0: (069, 120, 142, 130, 125, 124, 134, 071, 085, 139, 167, 143, 101, 151, 179,
 163, 089, 199, 049, 153, 122, 132, 196, 194, 156, 115, 116, 062)
1: (157, 093, 132, 135, 119, 084, 107, 064, 142, 155, 182, 125, 125, 172, 116,
 152, 097, 151, 152, 101, 145, 157, 135, 140, 157, 148, 138, 191)
2: (146, 089, 141, 140, 148, 147, 157, 139, 154, 120, 163, 121, 191, 133, 135,
 120, 150, 180, 189, 115, 156, 144, 112, 125, 128, 139, 118, 166)
3: (135, 117, 138, 114, 123, 143, 124, 093, 112, 123, 153, 144, 126, 114, 132,
 116, 134, 159, 152, 121, 139, 142, 106, 121, 085, 125, 120, 123)
4: (126, 182, 118, 115, 105, 094, 102, 114, 120, 147, 171, 149, 101, 108, 095,
 128, 182, 087, 136, 162, 092, 171, 139, 134, 119, 117, 132, 102)
5: (158, 147, 133, 103, 171, 165, 147, 152, 128, 128, 068, 120, 132, 129, 111,
 084, 157, 086, 119, 119, 072, 076, 136, 109, 112, 106, 135, 125)
6: (075, 175, 101, 114, 106, 093, 100, 152, 098, 106, 074, 140, 128, 111, 084,
 147, 177, 082, 119, 204, 095, 152, 101, 177, 155, 125, 093, 080)
7: (169, 089, 150, 090, 176, 183, 132, 122, 133, 141, 160, 128, 074, 167, 186,
 098, 082, 198, 078, 055, 139, 121, 111, 126, 108, 130, 140, 133)
8: (103, 137, 125, 138, 145, 163, 138, 166, 160, 092, 068, 107, 136, 096, 122,
 134, 153, 065, 165, 137, 117, 082, 127, 090, 108, 130, 120, 140)
9: (146, 158, 119, 107, 143, 069, 128, 130, 162, 114, 082, 127, 191, 156, 050,
 129, 166, 052, 161, 159, 060, 114, 110, 163, 195, 142, 125, 151)
10: (141, 154, 097, 125, 103, 058, 110, 157, 152, 108, 100, 139, 207, 102, 052,
 118, 175, 074, 178, 166, 124, 183, 061, 126, 135, 166, 138, 168)
11: (095, 185, 137, 146, 108, 107, 129, 134, 109, 144, 129, 099, 137, 050, 104,
 146, 176, 093, 161, 184, 140, 149, 131, 095, 077, 139, 117, 151)
12: (100, 148, 104, 158, 131, 149, 125, 176, 156, 089, 075, 118, 119, 099, 109,
 139, 141, 058, 172, 135, 134, 091, 115, 075, 114, 128, 117, 143)
13: (103, 164, 170, 145, 150, 146, 166, 109, 133, 178, 185, 076, 106, 118, 138,
 141, 183, 106, 087, 163, 089, 162, 148, 105, 135, 136, 143, 105)
14: (107, 137, 120, 154, 124, 177, 124, 189, 167, 072, 068, 106, 135, 091, 132,
 129, 130, 099, 158, 120, 156, 083, 126, 082, 116, 106, 134, 128)
15: (074, 129, 105, 162, 114, 171, 144, 182, 156, 081, 069, 103, 139, 097, 119,
 147, 109, 085, 158, 136, 128, 125, 118, 102, 134, 127, 135, 118)
16: (129, 144, 119, 135, 120, 082, 085, 129, 161, 189, 144, 177, 108, 086, 110,
 102, 203, 085, 130, 156, 130, 188, 079, 076, 059, 162, 133, 168)

(158, 106, 135, 131, 134, 069, 141, 157, 147, 165, 128, 111, 215, 112, 110,
 101, 163, 148, 137, 128, 143, 177, 111, 120, 143, 163, 118, 141) --> 2 10
(137, 104, 135, 138, 108, 148, 109, 143, 130, 135, 162, 127, 106, 119, 152,
 112, 114, 167, 137, 114, 157, 158, 110, 084, 077, 139, 141, 118) --> 3 2
(039, 137, 114, 137, 102, 132, 119, 085, 089, 125, 160, 151, 082, 138, 156,
 174, 066, 173, 086, 162, 128, 155, 158, 192, 148, 112, 127, 057) --> 0 3
(136, 117, 130, 157, 111, 085, 122, 054, 129, 129, 167, 114, 173, 147, 130,
 166, 093, 174, 155, 111, 141, 161, 133, 165, 180, 145, 138, 166) --> 1 2
(194, 143, 167, 126, 151, 137, 119, 103, 135, 183, 123, 095, 112, 067, 152,
 106, 191, 145, 099, 103, 169, 107, 106, 096, 128, 099, 120, 169) --> 3 5
(160, 087, 163, 089, 145, 165, 149, 114, 123, 126, 164, 117, 117, 159, 163,
 116, 079, 198, 095, 060, 145, 125, 119, 145, 124, 109, 126, 113) --> 7 3
(151, 088, 152, 115, 121, 106, 096, 121, 137, 122, 156, 174, 096, 126, 156,
 146, 109, 175, 128, 145, 215, 104, 135, 110, 097, 136, 101, 150) --> 3 1
(108, 106, 116, 127, 095, 113, 094, 163, 145, 082, 137, 161, 140, 109, 124,
 158, 118, 144, 142, 137, 174, 148, 097, 101, 117, 127, 126, 130) --> 3 15
(050, 115, 136, 140, 103, 127, 151, 066, 080, 139, 179, 145, 118, 141, 160,
 162, 073, 184, 095, 155, 125, 139, 176, 198, 147, 123, 122, 080) --> 0 3
(150, 094, 133, 153, 112, 097, 116, 070, 147, 141, 178, 117, 147, 160, 128,
 163, 093, 178, 151, 096, 154, 151, 141, 136, 172, 139, 139, 179) --> 1 2
(159, 100, 144, 143, 108, 081, 108, 070, 150, 146, 190, 115, 130, 142, 148,
 157, 100, 200, 143, 105, 164, 168, 147, 120, 149, 138, 150, 184) --> 1 3
(064, 128, 136, 136, 117, 133, 144, 068, 087, 132, 167, 144, 099, 144, 169,
 166, 089, 186, 082, 148, 120, 144, 169, 190, 140, 112, 120, 071) --> 0 3
(180, 092, 169, 102, 164, 159, 134, 099, 121, 118, 164, 126, 098, 180, 179,
 121, 074, 208, 105, 064, 147, 103, 143, 131, 106, 114, 137, 132) --> 7 3
(176, 098, 159, 110, 159, 163, 142, 120, 137, 142, 154, 113, 098, 157, 173,
 105, 100, 178, 106, 064, 133, 117, 127, 121, 112, 120, 137, 135) --> 7 3
(071, 109, 117, 150, 111, 143, 137, 079, 090, 115, 156, 141, 102, 149, 161,
 161, 079, 185, 101, 147, 107, 130, 171, 183, 137, 127, 129, 071) --> 0 3
(082, 133, 119, 129, 119, 135, 149, 082, 087, 125, 146, 148, 131, 138, 164,
 155, 098, 170, 110, 142, 111, 124, 176, 190, 150, 117, 124, 082) --> 0 3
(049, 114, 134, 139, 123, 132, 173, 077, 078, 135, 180, 143, 105, 151, 167,
 160, 069, 178, 073, 170, 114, 151, 184, 200, 144, 137, 128, 067) --> 0 3
(133, 137, 140, 107, 149, 183, 125, 084, 103, 107, 093, 162, 109, 108, 141,
 139, 147, 149, 131, 117, 140, 086, 081, 137, 114, 075, 123, 187) --> 3 5
(106, 134, 119, 121, 124, 146, 146, 118, 114, 097, 112, 161, 181, 094, 094,
 120, 156, 120, 167, 161, 123, 160, 077, 127, 088, 129, 115, 138) --> 3 11
(177, 100, 157, 083, 182, 191, 154, 104, 125, 130, 140, 114, 077, 167, 176,
 114, 081, 175, 086, 052, 131, 090, 137, 133, 125, 113, 132, 121) --> 7 3
